One turn sends every row of this set to another row. A few are shown first. Where does it send the rows asked after them?
bep: [-25   9   3 -24   9  23   2 -12   0  -6   6  -5 -11 -10   5   5  14   5
  -4   4  14   0   2   0  -6  10]
furi: [ -5  14   3 -11   3  32  -4   2  -3  -6  13  -7 -16 -11  -7   0   9   0
  -5  -1  21  -5   1  -6  -2   7]
Dad: [-10  -8  -6 -24  15  17  -8  11  -9 -14   0 -23 -18  -9  -2  12  14   1
  -1 -11  11  -5 -13  13  -8  11]
rupof: [ -4  10   1  -9  10  29   2  -3   0 -12  16  -9 -11  -6  -5   6   6  -4
   0   6  13  -8   6  -3  -3   3]
nofo: [ -3   4  -6 -24   3   3   4   4   6 -16  -1  -5   0  -7   4  -3  11  15
  12  -2  11  -1  -8  11  -9  10]
Gaguf: [ -1  -6 -20  -5   7   5  11  -4  -6  -2 -10 -17   2 -13   0  -3   0   4
   0   1  10  -2  -7  -2   2  10]
rizev: [  5   9  -9  -6  14  21 -16  -2  -5  -5  19 -11 -15 -12  -9  11  13   5
  -2   0   8   4  -5  -5  -5   8]
Kelid: [ -2  -1  -6 -29   5  18  -9  11  -1 -16   2 -12 -12  -8  -7   5  14   5
   2  -5  17  -7 -13  15 -21  -1]
pobi: [-12   3  -8  -7  20  25   1 -10   0  -1  -8  -1   7 -16  -1   2  11   5
   1 -13  17   2 -15  -3   0 -11]
dol: [  5  -2 -18  -7  -1   8  10  -2  -1  -2  -8 -12   6 -13  -4 -12   0   1
   1  -3  15  -2  -4   0  -6   1]
Muzi: [  0 -15  -1 -10  18  14   2   7  -8   2   8 -21 -10  -7   1   9  16   9
   4   8  29  -3  -6   1  -6  -6]
depor: [-24 -14 -11 -19  20  13  -9  -8  -6   0   5 -15  -4 -15   4   1  15  -1
   8  -7  24   8   5   1   4  -7]
Rira: [ -8   8  -9 -15   9  20 -18  -7  -4   1   8  -4  -8 -13  -6   3  17   4
  -7 -17   4  11   4   2 -19   7]
lolu: [ -7   2  -8 -25  -3   7   3  11   2 -14  -4  -3  -5 -11  -6   6   9   5
   6  -6  11  -3 -11  17 -16  10]
rof: [  0  -2  -5 -22  14   5   1   2   5 -12   2 -16  -1  -4   8  -8  10  13
  10  -9   9   4  -4  10  -2  18]
Nez: [ -6  -7  -7 -24   5  11  -1  13  -2  -9  -4 -13 -10 -11  -8   6   8  -4
   0 -16   9   2  -9  19 -13  18]
simos: [-18 -12 -18 -18   6  18 -17  -2  -4   1  -2  -5   1 -15  -6   3   8   3
  -1  -2  19  12   7   5 -14 -12]
kodov: [-10   2  -7 -10  12  15   3 -13   0  -1  -5   0  -2 -20  -5   6  15  -3
  -3 -16  18   6 -16  -2   5 -12]
kore: [ -4   1  -6 -19  22  18 -12 -14   1  -3  18 -10  -6  -9  -5   5  20  -2
   2 -12   3   7   3   5 -17   3]
mibut: [ -9  -4  -9 -10  23  31  -2 -10   5   2  -7  -6   8 -10  -2   0   4   6
  -6  -2  15   8 -13  -1  -2  -6]
sitaf: [ -3  -4  -5   2  -1  10   1  12 -13   1  -5 -13  -8  -9   3   9   9  15
  -5   1  18   2   4  -4  -4  -6]
fov: [-20  13  -3 -19   0  23 -10  -5  -5  -1   0   0 -11 -13   0   3  13   9
 -11  -8   9   8   3  -2 -12  11]
telir: [  8  -5 -17 -15   3  11   6   1  -1   0  -3 -11   3 -16 -10 -11   8  -2
   4  -6  25  -5 -13   4 -12  -2]
Pesov: [-15   1   2 -25  22  18   0 -17   3  -8  17  -9  -8  -8   2   6  18  -2
   4   2  11   0   3   4  -9   4]
Peva: [ -5  -5  -7 -14  11  13   1 -16   4   2  -3  -3  -7 -17  -8   8  12  -5
 -11  -6  15  15 -15   0   6  -8]
dev: [ -7  -4  -3 -16  13   9  -5   4  -6 -15  -2 -27 -16  -3   9   4  10   6
  -2 -12   3   1  -1   6   5  15]
fato: [ -1  -9  -5 -22  15  10  -2   7   0  -7   0 -22  -7  -7   0  -4   8   1
   3 -17   8   6  -5  15  -4  23]
Loz: [  2 -10 -19 -18  12  10   5   1  -6   2  -2 -16  -5 -20 -10  -3  11  -1
   4  -2  27  -5 -22   4  -8   6]
fek: [  6   5  -4 -25  -4  12  -7   5   7 -18   1  -8  -6  -2   0  -6  11  12
   3  -3  12  -1  -2  10 -16  -4]
kudo: [  2   8  -7  -6  17  23  -6  -6  -1 -11  20 -11 -10  -7  -7  13   8   0
   2   6   5  -3   2  -3  -4   4]
dize: [ -8  -9  -2  -4  10  12   4  10 -12   0  -1 -19 -10  -8   7  11  12  15
   0   9  24  -3  -3  -3   0  -2]
doned: [  1  13  -3 -10   6  26 -15   2  -6  -2  15  -9 -19 -14  -9   2  14   5
  -6  -5  18   3  -6  -8  -4  10]
vatug: [ 11 -15  -3  -7  12  12  -3   9  -6   4   9 -19  -7  -7  -6   5  15   4
   2  -1  25   2   0   4 -13 -12]
sime: [  9  -8  -6   0   0  10  -4  11  -8   4   1 -13  -6  -8  -5   5  11   8
  -3  -6  19   4   6   1 -12 -12]
tav: [ -4 -10  -9 -14  16  23  -1 -14   7   3  -5  -6   0 -11  -7   4   5   0
 -13   2  14  17 -14   1   1  -3]
penas: [  2   3  -3 -17   1   6  -4   0   4 -17  -1 -17  -8   1  11  -7   8  13
   0  -7   4   4   5   5   0   5]
sekad: [-20 -16 -15 -18  19  20 -15  -3  -6   1   3 -12   0 -16  -4   3  12  -3
   5  -9  21   8   6   5 -10 -11]
Butu: [-24  -9 -11 -19   8   7  -8 -11  -4  -2   1  -9  -6 -15   7   0  12   7
   3   2  22  11   7  -3   6  -7]
givit: [-21  -7 -15 -18  -1  10 -12  -7  -2  -1  -3  -3  -2 -15   1   1   8   9
  -2   5  19  15   8   0  -4 -10]
dipaf: [ -3 -11 -20 -11  14   6   7  -2  -9   0  -5 -21  -5 -18  -3   2   7   2
   1   2  17  -3 -18   0   1  13]

furi turns into kudo
fov turns into Pesov
Where do these go?
telir turns into Gaguf
sekad turns into givit
fek turns into dev
lolu turns into rof
mibut turns into Peva
sime turns into dize

One turn sends every row of this set to another row. A few are shown first. Where does it send the rows asked after them?
fev: [ -2   6 -12  -2  -7   1   6  -8   5   8   8   2  -5 -10   5  13  14   0
 -17 -14  -7   7  -9  -3  -4 -16]
Riz: [-12   2   1   9  -4  -6  -9   8  -1  14  -6  -6  -1  -9  -4   8 -10   1
  -3  -1  -6  -6   8   6   7 -16]
zomi: [  1   8 -15 -10  -8  -1  11  -3   3   1  14  -6   1  -1  -1   1  16   6
 -10 -11   4   7 -12  -4  -3  -5]
giko: [  8   7 -16   1  -6   6   8  -2  12   2  10  -6   1   3   3   5  12   1
 -15  -8  -1  11 -12  -8  -7  -1]
saf: [ -6  11   6  -4  -8   3 -10  10 -10  -1  -6  -1 -11  -5   1   4  -8   6
  -8   1   1  22   6   2  -3   0]
Zafot: [ -7   2   9 -11  -1  -2 -10   8   3   2   1 -11  -7  -6  -8   5 -12  -3
   0  -4   6   8   2   7   3 -12]
Rog: [-10   6   3  11  -3  -8 -11  -2  -5   5   0  -7   0  -2   6   7 -12  -4
  -7  -4   1   7   9   3  15 -18]
vuvi: [ -2   7   2  -1   4 -14  -3   4   7  13  -1 -12 -12   1  -9   0   6 -12
  -1  -9 -18  19 -10  18   1  -1]
fuva: [  3   8 -15  -2  -4   7   8  -2  15   6   9  -5  -3   2   7  10   7  -3
 -16 -14  -9   7 -13  -4  -5  -9]
guz: [ -3   8 -10   8   2 -13  -4  13   8  10 -11 -16  -3  13  -4  -7   6  -6
   0  -2 -19   4  -2   8  -3   5]
rusid: [ -4  12 -16  -4  -7  -4   7  -3  -3  -3  13  -1  -1  -6   7   7   9  12
 -13 -15   7   3  -3   0   1  -5]
Vof: [ -3   1   2  21  -6  -9  -2   2  -5  12  -4  -8  -8  -4   2   4  -3  -9
  -6   1 -23  12   1   3   2  12]
Nagop: [ -9  13   1   3  -5   2   5   6 -17   3 -12 -13  -4  11   5  -5  10   2
  -2  -4  -2  20   7  -7   4   4]
Rin: [ -5   5   5   9  -9 -10  -1  11 -13  -1  -3 -12  -8   6  -3  -7   4   1
  -6   2  -2   9  16  -7  -3  10]
Vel: [ -6  10  -5   6   9 -12  -5   4   3   6 -10 -20  -4  17   5  -4   9 -14
  -3 -10 -12  12  -4   1   4   3]
furiz: [ -8  -2  -1  -2  -1   1  10  -4  -1   6  -8 -16  -4  13   2  -2  16  -7
   5  -2 -15  17   2   2   8   9]
vuze: [ -7  -7   6   3 -16 -12  -2   1 -11   2  -6  -7  -4 -14  -5  -1   2  -8
   3   6  -3   7  10  -3  -3  -2]
Nen: [-17   5   4 -11  -9 -13   4  11  -9   1  -2 -11 -11   0   2  -2  -9  -3
   3  -8 -12   0  10   4   4  -1]
tof: [ -7  -2  -6   2  -3  -3   5   5   1   8  -8 -12  -4  11  -6  -4  13   5
   2   4 -18   5   8   7   2  15]
sisek: [  4   9 -12   5  -4   3   2  -3  10   7   6  -2  -3  -3   4  11  13  -3
 -21 -14  -2   7  -9  -8  -7 -15]
Nub: [  9  10 -15   9  -5   9  12   1  11   3   4  -9  -1   4   5   6  12   1
 -15 -12  -2  10  -6  -7  -8   0]
keli: [ -2   2  -7  13  -8 -14  -9   6   7  15 -11  -7   2  -9  -5   1  -4 -10
   1   3 -14   4  -3  10  -1 -12]
gebok: [-11   6  -1   4 -16  -6  -4   9 -13   9 -14  -2   0 -14  -3   0  -2   6
   1   5  -3   6   7   1  -2 -11]
gulur: [ -4  10 -11  -5  -5  -4   5  -4   1   6  10  -2  -3  -7   0   7  16   3
 -15 -18   4   3  -8  -5  -3 -18]
nava: [ -1   6   6  12  11 -10 -18   4   1  11   4 -12  -8  -2 -10   6  -1  -4
 -11  -6   0  11  -3   9   6  -1]
mif: [ -4  -5   6   7  -5 -15  -2   5   3  12  -5 -17  -6  -8  -8  -1  -2 -21
   4  -4 -11   1   0   2  -1  -8]
pev: [-14   6   5  10  -2 -12 -11   8 -12   9  -5  -7  -9  -9   5   7 -12  -6
  -7  -8 -10   0   5   0   5  -2]
furos: [ -3   7   5  13   2 -13   0  14   2   8  -3 -22  -9  12  -7  -6   0 -12
  -5  -8 -10   3   6  -2  -1   4]
korid: [-17   1   1 -10  -9  -1   6  10  -8   7  -9  -8  -4  -2  -6   0   3  10
   6   0  -6  -1  13   4   4  -5]
Fam: [ -6  -1   1   0 -12  -9  12   5  -2   5  -1 -12 -10   5   0  -4   0  -6
   4   0 -25  11   6   8   1  12]
les: [  1   2   6   8   2  -3  -4   0   0   9  -2  -9 -14   6 -11   2  17  -1
 -11   0 -12  24   6   8  -1   9]
vava: [ -7  17   5  -7   2  -3  -1  15  -2   4  -7 -10 -19  13  -4  -1   5   0
  -9 -11 -12  19   5   7  -4   1]
tufu: [  1  12 -16  -5  -3   4   9   1   6   2  15  -6  -1   5   5   5   8   8
 -15 -13  -1   7 -12  -4  -1   1]
dodi: [ -3   4 -15   4  -5  -3   3 -10   2   6   4   1  -4 -15   7  15  16   0
 -15 -16  -3   4  -7   0  -3 -11]
Lam: [ -2  -1  -6  21   3  -8 -11   3   9  15  -5 -10  -1   4  -4   4   0  -3
  -8   3 -18   1   3   9   4   4]
neri: [ -2  -3  -4  18   4 -10 -12 -10   3   7  -4 -10  -1   5   7   6   6 -12
  -7   1 -13  14   1   5  10   4]
kuz: [  2  13 -16  -4  -6   6  17   4   9  -1  10 -10  -1   7   6   5   5   6
 -10 -16  -1   5  -6  -1  -2   0]
Donaz: [  4   6 -15   4  -4   7  13  -4  15   8   2  -7  -4  -2   6  12  12  -6
 -13 -17 -11   6 -10  -1  -6  -7]
kaza: [ -3   1  -5   6  -5 -18  -8  -5   6   6  -5 -11   2  -3   4   1  -4 -20
   3  -2  -9  12  -4   8   7 -17]
Zilo: [ -1   1   2   2  -7  -8 -12  -1  -1   7  -1  -3  -5 -17  -4   6  -6  -6
   0   4  -5  21 -10  13   2  -2]
Denum: [  3   8 -16  -5 -13   0  15  -2   3  -4  11  -6   2  -2   2   2  12   8
  -7  -9   6   8  -5  -1  -3  -2]
gudaf: [ -4  -2   9 -15 -10   5   5   4   2   0  -5  -8 -13   2  -9   1   6   0
   1   2  -6  20  11   6  -4  -2]
Tam: [-11  12  -5  -2  -6  -5   1  17 -11   5 -14 -10  -5   8  -3  -8   9  10
   0  -1  -7   7   8  -1  -3   7]
Ruz: [ -7   5   2   3 -18  -4   2  -2 -13   3  -6  -4   2  -9   4   0  -3  -3
   3   4   1  20   7   0   7 -16]
tiko: [-15   6   6 -10  -7   2  11   5  -9   4  -4 -14  -4   5   2   0  -2   1
   6  -7  -1  10  10   0  12 -12]
dak: [ -4   7 -15  -6  -7  -9   5  -6   2   1   8  -4  -1 -12   2   7  14   1
  -9 -17   6   0  -6   0  -3 -16]
pokud: [  1   9 -13   8   1   0   2  -2   8   8   1  -6  -5  -6   4  13  14  -6
 -17 -20  -2   2  -8  -5  -7 -14]
sel: [ -4  10 -14  -5  -7  -1   7  -5  -4   4  14   1  -2  -7   4   8  15  10
 -15 -14   1   7  -9  -3   0  -6]

gebok turns into Lam
Nen turns into mif
Where do these go?
sisek turns into tufu
Rog turns into Vel
dodi turns into Nub
saf turns into nava

One turn sends every row of this set to another row. A few are shown first. Where does it send the rows asked after them?
vosap: [ -5  -1   6  -4 -15  -2  -7   9   4   3  -5  13  -3   3   6  16  -1  -1
  -4 -13  -3   9  -1 -29 -10   5  12  -1   9  -9  11  10  -1 -10  -6   3]
pibo: [  0   1   8  -6  -4   3 -13   9  -3  -5  -7 -11  -6  -5   8 -12 -12 -15
  -9 -47   5   4   1  -7  -5   8   8   9   4  -2   5  -7 -10 -12  -7  10]
ritak: [ -8   5   5   1 -14   3  -4   7 -19   4   4   1  -6  -9   1  15 -13   0
  -4 -19  -2  19 -12   2 -13  25  13  14   5  -2  10  -1 -15  -6  -3   1]
Gose: [ -2   3  -8  -5  -7  -9  -1   6   3  -1 -12 -13   4 -13 -14 -12   3  -4
 -18 -27   3  10  -6  -4  -4  -1  13  -8   7   9   5   4  -5  -8  -9  -8]
dazur: [ -5   1   2  -5 -15  -4  -5   7   4   4  -7  14  -1   1   7  16  -3  -2
  -6 -15  -1   9  -1 -31  -7   6  12   0  10  -6  12  12  -1 -14  -8   1]
mumit: [ -7   3   4   1 -13   2  -4   7 -19   4   6   1  -6  -9   2  15 -13   0
  -4 -20  -4  18 -11   3 -14  25  13  12   4  -2  10   0 -14  -6  -2   2]
dazi: [  5 -13  -5   9   4  -6  -3   2   7  11  -9   1   2  -7  -2   2  -6  -1
   5 -11   1   1 -17 -10  -6  -6   8  13  -1 -13  13   1 -24 -19  -8   7]
ritoz: [  0  -1  -4  -4  -3  -6  -5   9   6  -3  -6 -13   2  -9 -14 -11   5  -2
 -14 -27  -3   8  -6  -1  -8  -3  13 -12   5   5   5   2  -3  -4  -4  -4]
guno: [ -1   1  -1  -2  -5  -4  -7  10   5  -3  -8 -15   1  -7 -16 -11   8  -1
 -14 -24   1  10  -6  -1  -9  -4  14 -11   5   4   4  -2  -6   0  -4  -5]
vena: [ -3   5  -5  -4  -8  -8  -4   7   3  -1 -15 -14   3 -10 -15 -12   5  -4
 -18 -24   7  12  -6  -4  -4  -3  14  -6   7   8   4   0  -8  -5 -10  -9]
ful: [  0   2   9  -5  -4   4 -14   9  -4  -5  -7 -11  -7  -4   7 -12 -11 -15
  -9 -46   6   5   1  -7  -5   7   8   9   4  -3   5  -9 -11 -11  -7  10]
Dut: [  0   2   7  -6  -4   2 -12   8  -4  -4  -8 -11  -6  -6   8 -13 -12 -16
 -11 -47   6   4   2  -8  -4   8   8  10   4  -1   6  -6 -10 -13  -8   9]
motek: [ 20  12   2  -6 -12  -5 -10   8  -8   3 -12  14  -7  -1 -12  -7  -2  14
  -9 -24   9  14 -11  -1 -10   7  11  19  10  -2   6 -12 -21 -11   0  -2]
dob: [ 22   7   4  -5  -9  -3 -12  10  -5   1  -6  14  -8   0 -12  -6  -1  16
  -6 -26   2  11 -12   2 -14   7  11  14   8  -5   7 -12 -18  -9   4   2]
Donuk: [ 23   5  -4  -8  -6  -8  -3   6  -6   2  -3  17  -4  -8  -9  -8  -8  15
  -7 -33  -4   7 -11   1 -10  10   9  12   9   0  11  -2 -13 -20   3   3]
Gizon: [ -2   3  -2  -3  -8  -5  -7   9   3  -2 -13 -15   1  -7 -16 -11   8  -3
 -16 -22   5  12  -6  -3  -7  -4  14  -7   6   5   3  -3  -8  -1  -7  -8]
puper: [ 13  -2  -6   5 -18  -6   1  -2   3  14  -7   4 -10 -18   0   3  -6 -18
 -12 -18   0   0  -2  -6   2   6  -4   3  15   8   6   4  -7 -26  -6   1]
Bipa: [  3  -9  -5   9   1  -7  -3   2   5  12 -14   0   2  -6  -2   2  -6  -3
   3  -9   7   4 -17 -12  -5  -7   8  17   0 -11  12  -1 -27 -19 -11   4]
tov: [ -6   2   4  -5 -17  -4  -6   7   3   4 -10  14  -2   2   6  15  -2  -2
  -7 -13   1  10  -1 -31  -7   5  12   2  11  -6  11  11  -3 -12  -9   0]
losuf: [  0   3   9  -6  -5   4 -14   9  -4  -5  -9 -11  -7  -3   7 -12 -10 -16
 -10 -45   8   6   1  -8  -5   8   8  11   4  -3   4  -9 -12 -10  -8   9]
Telu: [ -1   0  -7  -5  -4  -8  -2   7   4  -2  -8 -13   4 -13 -13 -12   3  -3
 -16 -29  -2   8  -6  -2  -6  -2  13 -11   6   8   6   4  -3  -8  -6  -6]
zozub: [  4 -12  -3   9   3  -5  -5   3   7  11 -10   0   1  -5  -3   2  -5  -1
   5 -10   3   2 -17 -10  -7  -7   8  14  -1 -14  13  -1 -26 -17  -8   6]
Bebus: [ -1   4   8  -6  -6   3 -14   8  -4  -4 -10 -11  -7  -4   7 -13 -11 -16
 -11 -45   9   5   1  -8  -4   8   8  12   4  -1   4  -9 -13 -11  -9   8]
nosep: [ -8   5   3   1 -15   0  -2   6 -20   5   3   2  -5 -11   1  15 -15  -1
  -6 -20  -2  18 -11   1 -12  26  13  14   5   1  10   1 -15  -9  -4   0]
zaru: [ -5   1   7  -4 -16  -1  -9   9   4   3  -7  13  -3   4   5  16   0  -2
  -5 -12  -1  10  -1 -29 -10   4  12   1   9  -9  10   8  -3  -8  -7   2]
kegon: [ -8   4   2   0 -13   0  -2   6 -20   5   5   2  -5 -11   2  15 -15  -1
  -5 -21  -3  17 -11   2 -12  26  13  13   5   0  10   2 -14  -9  -4   1]
taz: [ -6   2   5  -4 -17  -2  -8   8   3   4 -10  13  -3   4   6  16   0  -2
  -6 -11   2  11  -1 -31  -8   5  13   2  10  -8  11   9  -4 -10  -9   0]
dizi: [ 16  -8   4   9 -14   3  -9   6   7  10   2   1 -16  -8  -3   5   3 -14
  -4 -14  -8  -1  -3   0  -8   2  -3  -4  10  -2   3  -5  -6 -11   4   9]
nuda: [ 10   3   5   9 -23   1  -9   4   2  13 -15  -1 -16  -7  -6   5   4 -18
 -11  -7  11   7  -3  -6  -2   2  -1   8  14   2   0 -11 -16 -10  -6  -1]
panu: [  0   3   7  -6  -5   2 -12   8  -4  -4 -10 -11  -6  -5   7 -12 -12 -16
 -11 -46   8   5   1  -8  -3   8   8  11   5   0   5  -7 -12 -13  -9   8]
Kere: [ 23   4   1  -6  -6  -4  -8   9  -4   1  -1  16  -6  -3 -10  -7  -4  16
  -5 -30  -4   8 -11   3 -14   8   9  11   8  -4   9  -7 -14 -14   5   5]
fuze: [  4 -12  -7   8   3  -8  -1   1   6  12 -10   2   3  -9  -1   2  -8  -2
   4 -12   2   2 -17 -11  -5  -6   7  15   0 -11  14   2 -24 -22 -10   5]
Vaf: [  9   4  -2   6 -22  -4  -2  -1   1  15 -15   2 -12 -14  -3   4  -2 -19
 -14 -11  10   5  -2  -9   3   5  -1   8  16   8   3  -3 -13 -21  -9  -3]
tupe: [ 21   9  -5  -9  -9 -10  -2   3  -8   4  -9  18  -3  -9  -9  -8  -9  13
 -10 -32   3   9 -11  -2  -7  10  10  16  11   3  10  -2 -16 -22  -2  -1]
gile: [ 13  -3   8  10 -18   5 -13   7   5  10  -6  -1 -17  -4  -6   6   6 -15
  -6  -8   2   4  -3  -2  -7   0  -1   2  11  -3   0 -11 -12  -5   1   5]
Sas: [  3 -11  -3  10   1  -5  -5   3   6  11 -13   0   1  -5  -3   2  -5  -2
   4  -9   5   3 -17 -11  -6  -7   8  16  -1 -13  12  -2 -27 -17 -10   5]
Safiv: [ -8   5   4   1 -15   1  -3   6 -20   5   3   1  -6  -9   1  15 -13  -1
  -5 -19  -1  19 -12   2 -12  25  13  14   5   0   9   0 -16  -7  -4   0]
buzes: [  3 -10  -7   8   1  -8  -1   1   5  12 -13   2   3  -8  -2   2  -8  -3
   3 -11   5   3 -16 -12  -4  -6   8  16   0 -11  13   1 -26 -22 -11   4]
bolo: [ -4   0   3  -4 -14  -3  -6   8   4   3  -5  14  -2   1   7  16  -2  -1
  -5 -15  -3   8  -1 -30  -9   5  12  -1   9  -7  12  12   0 -12  -7   3]
Raf: [ 16  -8  -3   6 -13  -3  -2   1   6  11   1   4 -12 -16   0   4  -3 -15
  -7 -19  -9  -3  -2  -2  -3   5  -5  -4  12   3   6   3  -3 -21   1   7]
Sof: [ 19  13  -2  -7 -12  -8  -5   5  -9   4 -14  16  -5  -5 -10  -7  -6  12
 -11 -27   9  13 -11  -3  -6   9  11  20  11   2   8  -7 -20 -18  -3  -4]
Dor: [ -7   3   3   1 -13   1  -2   6 -19   5   6   2  -5 -10   2  15 -14   0
  -4 -21  -5  17 -12   2 -13  25  12  12   4   0  10   1 -13  -8  -2   2]

Sas turns into zozub
kegon turns into nosep
ful turns into pibo
Where do these go?
Donuk turns into tupe
nuda turns into gile
tov turns into taz
ritoz turns into Telu

